(in the rows, 128 means zero)
Families of rows that turns and mirrors carry onto each other, the same ones carrying the whole set onto itself: the rest of each named row's family, in list order:
8 families of 5 rows:
k_769: [134 149 142 130 100 124 136 124 102 167 141  81 124 143 123 152 133 116
 164]
k_792: [136 141 126 122 114 141 136 109 105 143 106 164 129 132 106 148 121 119
 109]
k_499: [131 142 156 127 142 110 118 155 114 169 144 118 105 146 147 131 156 107
 145]
k_632: [133 158 132 125 113 131 132  98 109 150 115 180 133 154 101 136 149 109
 132]
k_403: [140 157 108 124 118 121 120  99 135 144 113 150 143 139  89 132 157 123
 134]
k_338: [133 158 139 129 106 130 117 105 103 157 131  85 110 148 113 151 123 100
 163]
k_841: [133 126 165 134 128 120 128 144 127 156 125 123 109 137 155 151 150  94
 150]
k_363: [123 142 144 135 130 138 121 148 134 150 138 145 106 112 132 150 163 104
 111]
k_679: [135 141 136 131 152 124 119 151 135 163 122 160 115 143 137 134 150 118
 131]
k_699: [132 129 153 139 119 128 147 157 124 169 140 104 102 125 138 156 150 108
 132]
k_540: [149 135 153 120 131 115 126 145 112 144 113  96 109 132 152 158 153 116
 134]
k_392: [128 129 143 116 106 119 112 115  86 165 139  95 120 130 116 149 116  85
 148]
k_117: [134 160 132 116  98 123 137  89  75 138 121 129 129 143  94 135 132 116
 129]
k_762: [137 165 117 122 125 140 118 113 130 147 115 165 122 132 101 148 165 121
 116]
k_701: [129 136 135 133 133 121 124 133 140 143 128 155 130 120 105 133 168 112
 111]
k_845: [133 152 117 131 133 134 122 113 121 162 113 174 126 158 107 131 130 125
 135]
k_76: [128 166 118 115 132 137 136 115 129 152 111 151 146 146  92 139 148 125
 118]
k_416: [135 130 146 143 101 109 126 116 114 163 144  85 115 132 117 145 131 101
 161]
k_20: [139 177 116 124 110 137 116  85 110 148 111 131 124 154  89 146 139 118
 147]
k_546: [146 130 145 111 106 113 122 152 113 169 145  99 118 135 148 141 155 101
 119]
k_923: [125 124 151 115 119 115 117 147  91 158 152 117 109 110 133 145 153  89
 126]
k_654: [127 130 148 131 127 133 129 134 134 150 116 177 119 138 130 146 150 102
 125]
k_858: [144 159 151 114 107 108 132 114  78 146 128  83 116 141 124 143 155 110
 144]
k_129: [142 154 116 133 103 113 117  88 116 154 121 109 136 148  99 140 132 119
 171]
k_348: [138 149 160 126 109 110 123 115 101 158 128  95 107 160 138 147 152  94
 171]
k_930: [153 152 105 109 125 118 108 105 117 160  97 154 124 137 106 149 157 118
 120]
k_426: [143 125 140 123 134 133 127 141 127 142  98 144 117 120 143 157 135 121
 114]
k_925: [150 128 127 110 119 125 121 147 139 164 123 138 128 126 142 144 158 111
  98]
k_936: [127 137 158 133 117 134 121 142 119 156 149  94 100 126 138 152 143  91
 143]
k_502: [135 168 116 116 107 135 133  96 104 156 120 113 149 155  97 144 133 123
 160]
k_193: [148 146 106 107 111 133 122 116 127 159 107 154 142 145 116 135 135 115
 104]
k_826: [140 136 126 113 130 114 111 142 117 155 126 152 112 114 125 148 178 115
 108]
k_765: [143 145 115 114 110 119 105  90 102 163 102 117 132 149 100 154 117 102
 147]
k_835: [146 140 134 110  88 116 122 118  91 166 145  84 133 148 123 136 136  97
 137]
k_360: [148 152 111 104  92 124 121  97 100 162 124 121 150 157 102 134 118 108
 123]
k_118: [125 117 155 141 121 113 132 146 135 154 143 112 112 116 123 140 155  91
 124]
k_567: [139 169 141 121 100 120 128  88  93 152 122 128 131 165 102 136 151 103
 161]
k_672: [132 158 128 129 116 122 124  98  93 164 135 136 121 170  93 124 120 111
 155]
k_713: [129 157 153 127 119 110 126 122  89 168 151  98 110 161 117 124 135 103
 162]
k_889: [127 142 138 128 135 134 142 149 139 159 123 149 121 129 118 149 162 115
 100]

The rest of the family of k_679: k_499, k_845, k_672, k_713
The rest of the family of k_923: k_392, k_930, k_826, k_765
The rest of the family of k_835: k_546, k_925, k_193, k_360
The rest of the family of k_567: k_632, k_841, k_654, k_348
The rest of the family of k_858: k_792, k_540, k_117, k_426

Families of rows that turns and mirrors carry onto each other, the same ones carrying the whole set onto itself: the rest of each named row's family, in list order:
4 families of 8 rows:
k_22: [147 151 140 173 112  96 139 100 132 109 146]
k_431: [134 138 154 131 137 126 169  91 145 161 114]
k_995: [160 138 123 176 105 129 138 112 136 112 124]
k_56: [140 139 152 134 119 102 135  83 124 103 150]
k_564: [162 143 128 169 102 114 135 117 137 113 134]
k_465: [136 145 148 137 145 132 157  81 136 159 114]
k_382: [113 130 129 158 119 145 174  92 155 132 144]
k_138: [148 133 142 141 104 102 131  74 110 111 147]
k_647: [122 126 131 151 133 125 192 104 126 149 132]
k_764: [159 125 128 138  94 117 128  90 115 116 136]
k_395: [108 137 126 167 121 148 168  86 149 125 131]
k_949: [135 146 142 182 106  98 151  84 117 112 138]
k_362: [104 130 123 156 125 143 176  84 140 135 123]
k_683: [149 140 146 142 116 114 123  75 117 101 143]
k_524: [132 135 138 152 144 132 184 110 129 145 136]
k_27: [164 128 135 125 105 125 128 108 133 114 129]
k_415: [134 139 134 161 145 136 178 105 119 138 120]
k_456: [108 123 125 155 113 135 181  95 146 142 137]
k_243: [139 129 148 124 130 115 165  90 130 162 114]
k_269: [137 139 141 132 137 119 155  83 125 167 110]
k_24: [120 130 124 151 139 137 184  97 121 146 118]
k_598: [162 130 135 139 109 128 121  94 122 111 130]
k_776: [121 141 140 139 127 143 147  73 158 151 116]
k_192: [115 135 131 140 109 131 146  67 154 154 119]
k_875: [160 134 125 173  92 120 145 110 127 121 116]
k_916: [139 151 142 181 123 102 147  88 121 111 145]
k_289: [118 135 147 135 119 134 163  81 163 152 121]
k_195: [141 139 150 132 107  94 139  76 115 121 150]
k_3: [160 124 130 127  93 122 132  98 131 125 131]
k_937: [113 129 143 130 106 127 154  71 157 150 127]
k_247: [158 137 133 167  89 105 149 117 133 118 129]
k_669: [143 144 142 170  96  91 151  98 130 115 144]

The rest of the family of k_195: k_995, k_395, k_415, k_243, k_916, k_3, k_937
The rest of the family of k_289: k_22, k_431, k_564, k_138, k_764, k_362, k_24
The rest of the family of k_56: k_382, k_949, k_524, k_27, k_269, k_192, k_875

Families of rows that turns and mirrors carry onto each other, the same ones carrying the whole set onto itself: the rest of each named row's family, in list order:
4 families of 8 rows:
k_14: [120 174 140 117 122 140 130 111 132 146 119 125 121 101 155 150 121 107
 112 120 123 125 125 136 127]
k_513: [116 160 124 113 131 129 142 143 139 165 137 119 116 119 124 157 153  98
 123 128 130 127 123 125 144]
k_639: [ 99 150 117 108 132 130 139 153 137 128 117 125 108 137 147 127 151 126
 105 134 102 127 101 116 135]
k_215: [142 121 121 128 134 121 133 108 133 109 162 139 156 147 122 150 115 138
 155 154 124 128 116 127 119]
k_383: [153 124 117 137 123 124 137 124 135 130 145 133 150 154 115 140 131 137
 153 147 148 137 105 122 114]
k_478: [117 107 104 141 110 132 120 128 129 103 113 131 129 140 130 108 104 122
 135 124 131 112 159 115 106]
k_735: [ 99 159 111 107 131 147 129 151 129 129 118 119 122 123 145 137 150 109
 107 138 129 122  97 125 112]
k_777: [125 157 138 107 116 137 154 112 132 147 127 134 121 115 167 162 123 127
 122 112 104 131 126 132 143]
k_964: [141 122 117 133  98 144 122 108 122 113 116 151 147 136 126 108 103 134
 130 120 143 120 150 116 107]
k_833: [ 96 133  91 109 135 128 129 148 125 135 127 123 115 137 131 133 160 129
 113 125 113 127  92 126 128]
k_972: [130 111  98 129 117 148 108 136 131 107 131 127 141 145  89 119 126 130
 140 140 145 113 126  99 119]
k_579: [140 120 132 147 121 117 131 115 130 132 164 140 148 149 120 136 128 145
 151 145 145 141 122 119 112]
k_705: [100 151 108  95 121 140 143 156 135 115 113 120 120 143 149 131 145 129
 111 119 106 114 106 114 123]
k_112: [117 155 152 114 128 139 150 119 121 143 122 135 110 116 166 145 123 120
 109 114 106 129 131 126 142]
k_613: [129 115 109 137 132 131 118 149 141 109 147 104 128 163 101 126 117 126
 147 136 125 121 122 107 110]
k_414: [119 117 110 124 121 125 124 105 123  91 126 152 151 142 131 121 104 134
 141 135 131 106 153 119 110]
k_569: [118 146 120 125 142 109 145 124 127 160 133 115 112 123 131 160 149 118
 138 115 116 127 109 136 152]
k_139: [111 147 136 119 144 128 144 137 135 149 133 115 104 118 136 162 147 114
 123 136 108 126 110 115 163]
k_601: [120 109 118 142 124 133 115 138 124 109 151 123 140 147  92 122 130 137
 147 143 144 115 128  97 116]
k_104: [110 151 120 102 137 132 141 139 145 145 140 111 114 130 127 174 147 122
 133 127 111 122 106 111 156]
k_796: [130 108 130 151 108 130 117  95 124 133 150 147 141 115 113 138 112 136
 146 136 144 127 158 113 133]
k_266: [126 153 141 121 128 136 133 103 113 146 127 127 115 108 145 144 113 121
 117  90 104 120 135 137 138]
k_240: [130 117 103 119 126 124 127 136 135  99 153 134 146 156  89 122 124 128
 147 141 119 110 141 107 128]
k_9: [108 153 121 106 110 165 126 144 124 137 123 128 117 103 127 127 132  99
  95 114 114 117 140 118 132]
k_50: [ 90 142 128 104 129 156 122 135 123 128 117 135 102 116 141 131 129 119
  95 116 107 114 138 104 147]
k_2: [129  95 117 142 112 136 128 101 128 140 140 152 131 121 139 145 101 121
 140 129 137 138 165 125 126]
k_726: [145 110 126 141 131 133 129 118 139 140 169 128 137 150 126 157 113 131
 150 142 130 153 118 126 117]
k_437: [146 114 128 139 116 138 125  95 127 143 141 144 142 122 111 152 109 126
 153 129 155 128 151 114 136]
k_690: [136 103 122 125 120 131 141 104 120 124 156 160 150 129 115 146 111 125
 148 134 127 123 167 121 138]
k_222: [128 113 121 148 102 132 123 120 116 102 127 143 146 133 124 101 115 140
 135 132 136 117 148 114 105]
k_532: [ 95 139 118  98 112 160 131 127 123 124 113 132 114 106 143 145 123 118
 108 106 107 108 146 109 148]
k_772: [ 99 134 109 103 122 161 116 131 108 125 125 133 115 117 130 120 125 125
  94  98 102 116 126 120 128]

The rest of the family of k_139: k_639, k_579, k_112, k_601, k_796, k_50, k_222
The rest of the family of k_266: k_478, k_833, k_613, k_569, k_2, k_726, k_772

Families of rows that turns and mirrors carry onto each other, the same ones carrying the whole set onto itself: the rest of each named row's family, in list order:
10 families of 4 rows:
k_744: [141 153 143 131 141 128 143 136 118 131 134 133 159 100 132 164 138 134
 145 129 134 109 111 134 132  86 118 140 128 118 132 130 129 120 142 117]
k_107: [113 136 123 123 158 132 120 149 136 101 125 109 116 177 128 144  97 128
 109 143 143 127 124 140 122 146 129 102 101 129 142 110 123 175 110 145]
k_158: [144 108 123 118 109 132 137 135 151 125 125  95 150 137 128 111  95 122
 120 109 139 139 140 124 146 113 136 134 117 109 139 156 138 129 116 131]
k_26: [139 138 139 127 149 113 133 137 117 116 126 132 163 103 126 158 141 123
 145 133 156 118 121 145 128  83 106 136 107 124 136 129 121 120 128 119]
k_442: [137 145 128 130 152 150 112 119 119 107 135 168 104 121 140 132 129 136
 142 105  98 127 109 145 107 138 132 112 142 150 143 110 131 121 147 134]
k_450: [138  98 112 104 110 128 134 135 159 116 110  96 147 159 123 126 105 127
 120 108 150 131 128 118 146 115 117 123 106 130 131 147 135 127 112 134]
k_605: [153 113 118 111 108 130 126 130 157 129 110 104 153 144 145 120 108 111
 129  95 145 141 132 123 136 121 123 129 103 115 137 150 138 134 112 132]
k_592: [140 144 107 135 153 150 126 123 139 101 135 169 108 137 146 122 124 143
 134 122  95 107 107 136  97 135 114 119 133 146 143 121 137 125 143 146]
k_219: [114 142 133 129 147 117 116 144 139 112 141 126 104 176 116 163 104 134
 109 141 141 134 130 132 119 140 114 112 111 111 142 111 122 170 112 146]
k_102: [141 137 152 126 162 131 135 151 122 118 119 126 155  90 135 154 147 125
 136 136 139 135 128 144 133  87 103 128 125 123 130 119 122 133 142 118]
k_69: [117 154 128 127 154 117 114 155 139 112 144 110 110 168 135 150  89 136
 105 138 141 135 133 143 134 138 118  93 111 129 137 109 126 166 115 152]
k_334: [130 138 128 135 164 157 120 111 120 107 122 163  96 132 141 131 131 132
 130 118 101 115 117 128 100 134 113  97 124 155 147 123 139 120 139 145]
k_199: [133 142 121 129 144 153 126 117 134 106 131 159 100 135 141 118 118 132
 132 116  96 125  97 122  99 148 122 116 141 139 130 123 127 121 143 124]
k_498: [127 141 111 142 154 155 115 118 124 104 117 156  94 135 136 118  97 134
 137 115  96 117 107 122 110 128 124 111 137 152 144 122 127 126 143 127]
k_686: [108 139 131 126 152 133 123 156 131 111 137 119  97 169 122 155 101 140
 103 150 135 134 125 141 122 145 132 100 129 124 134 109 131 173 118 136]
k_277: [105 138 132 124 152 131 123 134 124 114 137 105 108 162 118 148  88 134
  97 145 134 137 122 130 131 146 121  98 107 118 125 121 121 179 116 141]
k_327: [124 137 127 130 145 139 127 122 129 107 121 160 101 131 128 113 116 138
 134 118 106 125 103 119 100 144 108 118 144 160 129 133 142 120 144 149]
k_576: [134 145 153 133 149 125 137 131 111 120 129 125 162  98 133 153 137 125
 149 134 138 131 123 133 124  88 107 128 109 125 141 133 127 129 161 125]
k_279: [151 108 112 118 116 135 138 141 150 128 102  97 156 135 140 127 112 110
 129 105 140 137 135 126 153 125 135 121 107 126 133 151 135 114 121 154]
k_303: [136 137 146 133 153 124 126 135 114 122 126 136 153  81 138 158 143 114
 151 127 124 126 113 148 130 103 117 134 125 127 142 112 141 127 137 118]
k_788: [138 147 142 116 147 122 141 136 127 123 128 117 147  92 134 164 146 139
 138 142 143 132 120 136 127  93 115 132 121 118 137 118 127 123 155 118]
k_133: [122 146 112 138 144 154 125 119 126 105 136 156  94 142 136 124 107 130
 136 117 106 107 106 136  99 142 112 100 136 148 133 127 128 116 138 155]
k_801: [ 99 134 128 133 155 123 118 140 119  95 138 123 120 179 125 144  96 131
 114 138 139 123 123 151 136 146 108 101 113 116 123 117 121 175 111 142]
k_273: [145  96 113 120 116 125 129 129 141 121 110 101 166 148 135 107 101 118
 124 106 132 132 131 142 140 114 129 119 123 113 132 154 133 115 110 134]
k_626: [112 137 118 139 152 112 123 147 127 103 152 121 113 168 116 148  92 136
 108 158 140 144 118 134 133 135 115 104 116 120 132 116 123 168 113 148]
k_594: [133 133 149 120 157 125 138 133 122 119 114 132 159 103 128 167 134 124
 133 133 133 122 111 148 125  79 115 143 111 130 143 120 133 130 147 112]
k_607: [151 111 114 112 111 125 127 122 144 121 111  98 150 151 135 114 109 112
 121  97 139 135 150 136 147 115 118 136  97 123 133 140 134 123 119 133]
k_413: [118 143 116 124 156 119 118 158 131 100 140 105 111 159 114 155 101 129
 116 148 127 131 114 147 132 147 113 113 118 111 126 121 128 174 105 133]
k_724: [119 126 130 135 157 159 124 111 123 100 130 147 102 140 132 129 120 144
 136 115  97 107  98 133  98 129 133 109 136 148 137 118 139 117 142 139]
k_615: [157  95 113 114 112 140 133 125 148 117 113  97 150 143 121 123 108 103
 124 104 124 152 140 146 134 116 127 116 112 124 135 153 126 124 118 128]
k_575: [129 149 140 129 149 129 147 143 122 112 120 132 167 113 127 161 147 118
 132 134 153 124 125 141 121  90 106 133 133 126 130 106 128 122 151 117]
k_394: [109 149 119 135 138 118 117 148 132 125 138 108 118 165 122 149  98 138
 106 142 138 127 113 147 121 139 117  93 120 121 135 114 123 180 109 155]
k_854: [149 101 116 112 119 135 136 131 151 122  92 101 150 137 137 122 114 111
 122 105 135 141 139 128 147 119 136 137 115 117 141 149 143 117 124 115]
k_665: [114 137 119 121 151 163 126 121 126 110 132 156  95 129 130 120 123 144
 131 116  97 118 102 130 112 133 122 105 141 138 148 126 146 122 152 145]
k_468: [152  97 115 114 115 136 138 121 155 107 101  97 163 152 128 117 116 118
 138 108 133 135 138 133 135 125 127 126 114 116 129 149 127 124 122 142]
k_370: [103 131 122 135 143 127 125 143 151 103 130 101 112 178 117 155  90 137
 102 134 146 137 119 132 129 122 114 101 115 122 128 119 126 166 116 146]
k_196: [122 133 156 121 141 131 137 146 128 114 127 127 157  94 129 150 151 127
 144 136 139 114 122 151 129  86 123 124 115 123 133 123 132 126 127 107]
k_755: [128 127 139 128 152 127 144 131 114 114 125 135 155  88 127 161 137 132
 136 133 140 115 118 139 146  82 111 139 124 130 149 123 130 135 137 116]
k_187: [138 134 119 124 149 151 127 117 138 109 117 158  82 130 146 129 120 135
 128 123 103 130 106 130  95 137 114 117 135 152 137 118 131 128 148 144]
k_497: [154 105 111 104 120 139 137 130 156 123 105  93 155 153 135 115 114 120
 112 112 132 131 133 141 144 111 129 135 123 118 136 140 129 123 103 130]

The rest of the family of k_575: k_327, k_413, k_615
The rest of the family of k_607: k_594, k_394, k_665
The rest of the family of k_199: k_102, k_626, k_468
The rest of the family of k_724: k_605, k_69, k_755
The rest of the family of k_279: k_219, k_498, k_196
The rest of the family of k_442: k_450, k_303, k_370
The rest of the family of k_686: k_26, k_133, k_854

